In the data rows, the value 128 means zero.
Here are some numbered points:
[ 93 124  46 138 115 144 125 113 167  95 140 118 119 143 109 121 135  37
  91 107 129 132 153  71] 0
[136 132  76 126 124 114 128 126 104 139 123 136 131  95 126 130 120  85
  79 125 130 120 117 103] 1
[255 207 233 223 240 253 225 255 244 252 230 214 249 241 237 217 253 203
 244 238 219 244 247 171] 2
[105 154  32  87 164  97 128  69 152 145 101 141 184  95 156 113  71  54
  51 172  95 133 186  92] 3
[135 116 164 121 134 135 127 139 134 129 127 112 129 144 131 115 141 162
 156 132 117 136 124 145] 4
[114 122 146 132 117 113 133 115 111 112 137 126 104 120 131 125 115 148
 135 124 132 113 104 143] 5
[121 119 140 112 131 136 114 131  92 109 112 121  95 103 116 118 137 149
 122 123 112 134  87 147] 6
[125 128  91 126 123 124 128 128 119 120 126 122 117 117 129 125 130  87
 108 128 125 119 118  93] 7
[255 220 230 236 246 255 239 255 247 255 237 219 253 249 247 225 255 205
 244 251 230 253 246 172] 8
[170 124 202 134 142 156 137 166 186 174 134 130 174 194 139 129 163 191
 204 141 127 151 180 164] 9
[135 131  81 131 125 130 118 136 107 133 125 132 125  90 119 136 131  89
  85 123 134 125 118 109] 10
[149 130  73 128 108 101 139 131 105 158 136 123 148  82 133 118 109  90
  70 123 121  97 133 112] 11
[101 143 136 129 131 129 125 117  70  85 128 141  73  86 124 137 121 147
 109 126 132 129  66 145] 12
[142 125 105 136 120 134 128 141  76 128 136 127 108  74 122 131 140 119
  89 119 137 122  85 128] 13
[152 130 197 123 127 137 126 148 171 154 120 125 157 186 126 124 142 181
 194 126 124 129 162 160] 14
[ 68  93  37 152 137 171  92  99 180  81 122 116 124 143  81 149 140  32
  85  99 162 166 168  75] 15
[113 121 122 120 154 158 127 137  48  86 123 116  60  62 132 113 153 140
  93 144 116 160  42 143] 16
[148 117 212  97 101 116  96 142 185 155  98 113 165 200  95 103 130 193
 212  97  99 111 173 169] 17
[ 44  86  27 177 119 200  98 101 211  43 147  98 102 171  65 133 170  23
  93  67 168 179 173  66] 18
[106 137 147 129 108 109 125 110 105 100 126 138 100 122 120 134 108 155
 136 114 135 106 103 143] 19
[131 133 103 128 121 130 129 133  86 121 126 128 106  83 128 124 130 114
  88 124 126 122  96 122] 20
[109 120  57 129 126 126 127 109 140 118 129 114 133 114 123 115 117  62
  80 126 120 127 142  85] 21
[128 153  31  86 147  68 153  82 130 175 113 125 191  78 179 103  58  57
  39 175  82 102 177  90] 22
[165 140 199 144 148 149 148 158 173 160 142 141 164 187 146 144 149 187
 194 143 144 143 162 164] 23
[114 124  60 120 149 115 129  98 134 138 123 120 149  99 141 120 100  63
  69 145 119 131 150  94] 24
[117 150  34  96 151  81 138  77 140 164 112 134 190  83 160 115  60  57
  42 166 101 118 183  93] 25
[102 132 157 123 118 116 118 111 104  97 122 131  92 119 116 128 113 153
 139 120 123 114  94 149] 26
[122 129  80 126 115 130 132 131 125 117 136 119 117 117 121 115 136  79
  98 112 119 123 123  91] 27
[119 133 155 118 118 121 115 122 116 119 116 129 114 131 118 126 124 152
 143 120 120 118 111 150] 28
[122 117 171 124 121 120 122 124 128 121 125 122 115 141 119 121 122 161
 155 117 124 119 117 149] 29
[114 135 148 128 116 118 122 120 112 111 127 132 108 124 117 130 120 148
 138 116 129 117 106 140] 30
[139 131  78 127 112 120 123 134 105 143 125 133 137  85 119 132 123  88
  75 119 130 114 124 108] 31
[123 119 131 121 126 128 126 127 108 120 124 120 111 115 126 124 129 139
 127 124 124 123 105 137] 32
[116 134 138 138 127 122 138 122 103 105 135 136 102 111 135 139 123 141
 122 129 140 123  95 142] 33
[176 129 210 137 143 156 140 170 191 177 138 127 183 200 139 131 167 193
 211 141 136 147 186 164] 34
[118 118 143 125 122 120 128 126 112 113 126 116 111 121 127 118 125 140
 131 124 118 120 110 137] 35
[145 140 196 128 119 128 121 143 168 151 121 138 151 184 120 132 136 185
 195 117 127 124 157 164] 36
[ 93 118  51 128 127 134 114 108 159  97 124 125 122 139 113 137 126  43
  94 121 136 134 151  79] 37
[162  92 205 103 118 135 108 152 190 162 108  92 168 198 114  97 143 192
 207 115  98 125 177 164] 38
[118 113 100 132 134 130 134 125  97 115 133 113 107  96 133 120 125 106
  96 133 127 133 103 114] 39
[135 120  79 137 116 121 129 125 107 138 129 126 135  89 122 135 119  89
  82 121 139 117 124 101] 40
[132 119 120 109 123 126 120 134 106 128 115 110 116 109 122 106 128 127
 115 119 105 122 109 132] 41
[123 131  91 126 119 127 137 127 125 118 134 126 120 123 130 115 134  81
 111 127 116 118 123  80] 42
[110 131  36 112 146 100 126  82 147 147 118 128 177  93 143 119  81  55
  49 153 118 127 179  95] 43
[ 78 134 185 118  76  69 104  73 124  82 110 130  91 148  97 126  70 178
 169  86 125  70 104 158] 44
[129 115  46 122 127  91 149 108 128 157 137 104 168  85 148 106  92  65
  49 143 110 103 161  95] 45
New points follow, each followed by the numbers of its five nearest points above by angle, nearest first.
[117 132 116 139 116 121 132 120 103 114 138 131 110 108 126 134 124 111
 112 118 138 114 104 114] --> 20 39 13 12 7
[124 135 171 126 120 120 123 124 135 123 123 131 128 146 124 128 118 167
 162 114 125 116 129 148] --> 29 36 17 28 14
[130 117  95 131 123 127 124 129 114 122 131 120 112 113 125 127 132  76
 111 120 131 123 114  78] --> 7 42 27 21 10
[ 93 136 197  94  57  63  73  83 154 107  86 128 118 176  67 117  75 187
 195  59 104  60 137 165] --> 44 28 29 17 30
[125 133 113 105 149 165 110 147  45  92 104 123  69  60 118 118 160 135
  87 134 107 159  50 137] --> 16 6 12 20 13
[130 123  93 141 108 122 131 129 117 125 138 131 123 109 121 137 133  93
  97 111 142 115 124 107] --> 40 10 31 1 27
[127 125  92 125 125 121 125 128 109 125 124 128 120 104 126 125 119  83
  95 122 125 123 115  82] --> 7 1 27 40 42
[122 137  97 128 119 124 126 126 113 120 126 129 115 110 121 124 125  92
 103 118 126 122 110  93] --> 7 27 42 1 10
[123  93 210  53  53  77  43 111 181 140  51  81 152 201  46  70  92 192
 211  47  64  61 166 170] --> 17 38 29 44 28
[118 115 155 123 116 120 127 119 123 112 125 112 115 142 124 118 123 152
 150 118 119 122 118 141] --> 29 28 35 44 26
[110 126 129 117 142 143 124 125  70  86 118 119  71  86 134 116 139 146
 109 138 114 150  63 143] --> 16 6 12 32 33
[141 128 158 138 133 135 135 139 139 135 135 130 134 147 137 133 140 156
 157 138 137 133 130 142] --> 23 34 9 14 36
[ 96 128 158 123 118 114 126 104  92  88 126 124  79 115 125 123 108 161
 137 122 126 115  80 154] --> 26 5 30 19 35
[142 139 108 133 117 129 123 142  93 130 125 140 119  91 120 137 139 124
 100 117 134 122 104 124] --> 13 20 10 31 1
[ 55 184  11  64 219 118  74  18 188 124  48 192 194 112 135 168  49  37
  44 199 111 186 219  82] --> 3 43 25 24 22
[118 119 180 125 116 113 120 117 140 118 124 121 122 158 118 123 116 181
 177 116 123 114 127 157] --> 29 17 36 28 4
[138 116 198 103 100 108 101 128 169 141  99 116 149 184 101 107 119 186
 197  97 104 102 156 161] --> 17 38 36 14 29
[115 115 151 137 114 113 135 121 117 115 137 122 109 127 124 126 118 149
 139 119 133 112 110 141] --> 5 30 19 26 35
[ 45   0 130 114 245 185 215  93  13  14 168   0   0  49 242  26 137 150
  96 254  65 223   0 148] --> 16 39 32 6 35
[ 22 175 172 189  91  45 165  25  84  27 180 191  38 121 143 199  35 171
 150 117 202  67  59 157] --> 19 5 33 30 26
[102 140 147 156 122 108 145 110  92  93 151 147  87 110 136 153 113 156
 131 131 155 116  86 149] --> 33 5 19 12 30
[126 111 132 108 132 126 117 127 112 120 113 103 117 119 123  98 125 134
 127 127 101 125 112 132] --> 41 35 6 32 16
[130 129 100 119 118 132 125 132 111 117 121 128 110 120 124 126 133  81
 116 120 123 122 106  82] --> 7 42 27 10 1
[124 130  96 127 127 120 128 122 110 126 127 136 122 103 131 128 125  95
  97 128 127 121 118 113] --> 1 10 40 31 7
[ 97  73 119  78 214 205 138 143   7  52 105  57  18  38 169  53 182 137
  79 197  61 219   4 143] --> 16 6 32 39 12
[124 129  93 116 124 121 132 122 115 124 123 125 124 116 136 116 125  84
 104 129 115 119 119  98] --> 7 42 27 21 1
[131 122  99 125 124 121 128 128 110 123 128 119 120 109 129 119 125  91
 107 125 122 121 115  90] --> 7 42 27 1 40
[135 112 191 103 106 111 106 129 161 140 103 109 143 175 108 105 124 180
 181 105 107 109 148 157] --> 17 38 36 14 29
[ 94 160  31  91 167 108 114  67 158 137  92 154 176 104 143 132  74  45
  50 167 106 145 183  84] --> 3 43 25 24 22
[119 118 142 132 121 116 136 120 108 115 132 119 111 114 129 123 119 147
 133 123 128 111 105 136] --> 5 35 26 32 19
[ 95 118 206  51  27  47  32  80 166 119  42 103 133 189  28  87  64 195
 202  23  67  38 149 168] --> 44 17 28 29 38
[127 115 168 118 116 123 115 125 131 124 118 118 119 144 115 119 126 164
 164 116 116 120 127 153] --> 29 17 28 4 38
[125 131 167 117 113 115 113 123 138 124 119 127 121 151 113 122 118 166
 162 109 123 111 127 151] --> 29 17 28 44 36
[119 117 164 118 120 116 124 120 126 119 120 115 116 140 122 116 117 158
 160 120 117 116 120 151] --> 29 28 44 4 35
[128 133  96 129 118 116 129 126 110 121 130 129 122 111 128 124 120  86
 108 123 123 114 116  85] --> 7 42 27 1 40
[150 123  59 129 114 101 136 125 105 160 135 121 155  73 129 126 109  87
  54 122 131 104 135 111] --> 11 31 40 1 45
[130 124 133 135 133 133 135 130 115 124 131 124 118 118 135 130 133 130
 126 135 129 132 116 129] --> 16 33 12 13 32
[125 133 152 130 124 125 126 121 123 122 131 130 120 137 123 129 122 157
 151 123 131 122 118 141] --> 29 28 30 44 26
[ 21 173 164 219 124  68 200  30  72  19 210 190  28 107 180 202  46 171
 140 150 216  94  43 155] --> 33 5 19 12 26
[118 131 123 132 141 146 128 137  55  94 130 134  72  68 132 135 145 134
  91 132 133 144  55 137] --> 16 12 13 20 6
[124 131  85 128 117 128 111 126 115 114 120 135 116 113 115 136 131  79
 103 118 132 127 115  91] --> 7 27 10 42 1
[116 126  77 128 131 125 124 121 122 112 119 125 117 118 130 128 125  68
  96 134 127 128 121  80] --> 7 21 42 27 37
[130 122  96 137 108 117 132 130 105 128 137 126 120  97 119 127 122  97
  96 116 134 113 117 100] --> 40 31 1 10 7
[143 130  81 124 113 118 122 135 104 147 124 128 138  88 124 125 127  86
  78 118 121 110 125 105] --> 31 1 40 11 10
[207  43 225  86 146 172 109 202 222 213  98  53 218 232 123  60 189 203
 234 137  72 162 220 171] --> 38 9 34 14 17
[107 119 169 123 118 111 126 109 128 110 125 120 110 145 124 123 109 167
 157 121 123 116 116 153] --> 29 44 28 26 30
[ 85 139 189 134  87  74 121  78 129  86 126 140  97 155 109 143  74 180
 173  98 140  81 112 161] --> 44 19 30 26 5
[128 120 173 127 135 134 134 133 133 122 132 115 117 149 135 119 132 171
 165 135 121 136 122 159] --> 4 29 14 36 23
[163 132  97 131 102 139 114 164  61 146 125 138 114  58 110 135 152 117
  71 102 136 117  83 130] --> 13 20 10 31 40
[ 76 146 190 116  63  60  93  71 138  87 105 139  96 158  84 133  62 181
 180  75 124  59 114 160] --> 44 19 30 28 26
[122 135  78 129 120 131 130 127 117 113 138 127 119 109 128 122 132  85
  91 117 127 125 122 102] --> 27 7 21 42 10
[118 128 108 131 114 123 124 127 105 113 126 130 107 106 117 135 122 110
 108 113 135 119 102 112] --> 20 13 39 10 7
[ 54  93  25 151 155 174  69  73 192  83 105 131 143 137  70 166 126  34
  69 102 175 186 187  80] --> 15 18 37 0 21
[165 120 208 122 127 136 124 154 184 165 124 123 174 202 123 120 146 191
 208 127 122 132 177 167] --> 14 9 36 34 38
[124 130  81 119 127 113 124 119 114 125 120 130 125 105 128 126 113  87
  89 131 117 120 123 104] --> 1 7 24 31 40
[ 56 190  11  53 216 115  75  19 185 128  45 195 197 109 139 159  43  34
  38 196 103 182 221  84] --> 3 43 25 24 22
[130 137 103 126 121 126 117 133  92 119 120 136 113  95 118 136 134 108
  98 119 129 120 100 114] --> 20 13 10 1 31
[ 29 177 175 172  69  37 138  24 103  38 159 187  53 130 117 188  29 176
 161  90 181  50  70 160] --> 19 44 30 5 26
[106 111 159 125 136 129 133 115 100  98 130 112  87 119 136 115 123 162
 143 137 117 132  87 156] --> 35 26 5 32 6
[ 23 116 149 186 165 107 200  49  44  10 197 137   7  81 197 152  72 160
 115 185 170 137  18 151] --> 33 12 5 26 19
[118 115 131 122 124 124 126 124 102 112 122 121 107 111 121 123 126 134
 121 125 124 125 101 132] --> 32 6 12 35 16
[131 130 170 144 140 133 149 132 133 124 144 133 121 144 145 136 136 168
 160 140 144 136 121 151] --> 23 4 34 9 36
[127 132 111 137 123 120 129 124 102 123 135 136 114 105 129 139 123 109
 109 130 139 118 105 111] --> 20 13 39 1 10
[190  74 219  96 136 161 111 185 214 198 108  78 203 223 119  86 170 203
 224 129  91 147 206 169] --> 38 9 14 34 17
[205  33 224  81 144 168 103 197 226 212  92  45 216 232 117  59 187 204
 235 128  66 156 214 171] --> 38 9 14 34 17
[138 127 170 115 116 125 117 140 145 140 117 124 140 154 112 120 130 163
 166 111 120 117 140 146] --> 17 36 38 14 29
[124 139  85 127 124 116 125 119 117 128 125 137 127 104 128 132 117  89
  98 134 127 119 126 101] --> 1 40 7 31 10
[130 130 100 126 118 126 124 131 105 123 125 129 116 108 118 128 130  93
 110 115 123 121 108 101] --> 7 10 27 1 31
[131 133 182 126 110 117 119 130 148 135 122 134 136 163 119 133 124 175
 177 115 131 113 141 156] --> 36 17 14 29 38
[132 134 121 122 134 149 116 144  67 107 115 124  82  75 119 127 150 134
  98 123 123 140  65 139] --> 16 6 13 12 20
[129 121 165 128 126 125 128 129 131 123 128 123 125 144 131 124 127 161
 156 126 127 125 124 151] --> 29 4 36 14 17
[101 126  56 133 127 135 117 107 148 102 122 135 125 125 111 142 121  54
  85 118 140 139 148  84] --> 37 0 21 15 27
[ 99  94 128 111 179 171 146 124  39  63 126  92  42  61 158  97 152 145
  93 175 103 177  29 146] --> 16 6 32 12 39
[132 125 108 111 122 124 117 129 114 128 115 123 125 106 118 115 126 109
 110 122 111 122 116 120] --> 41 31 1 10 20
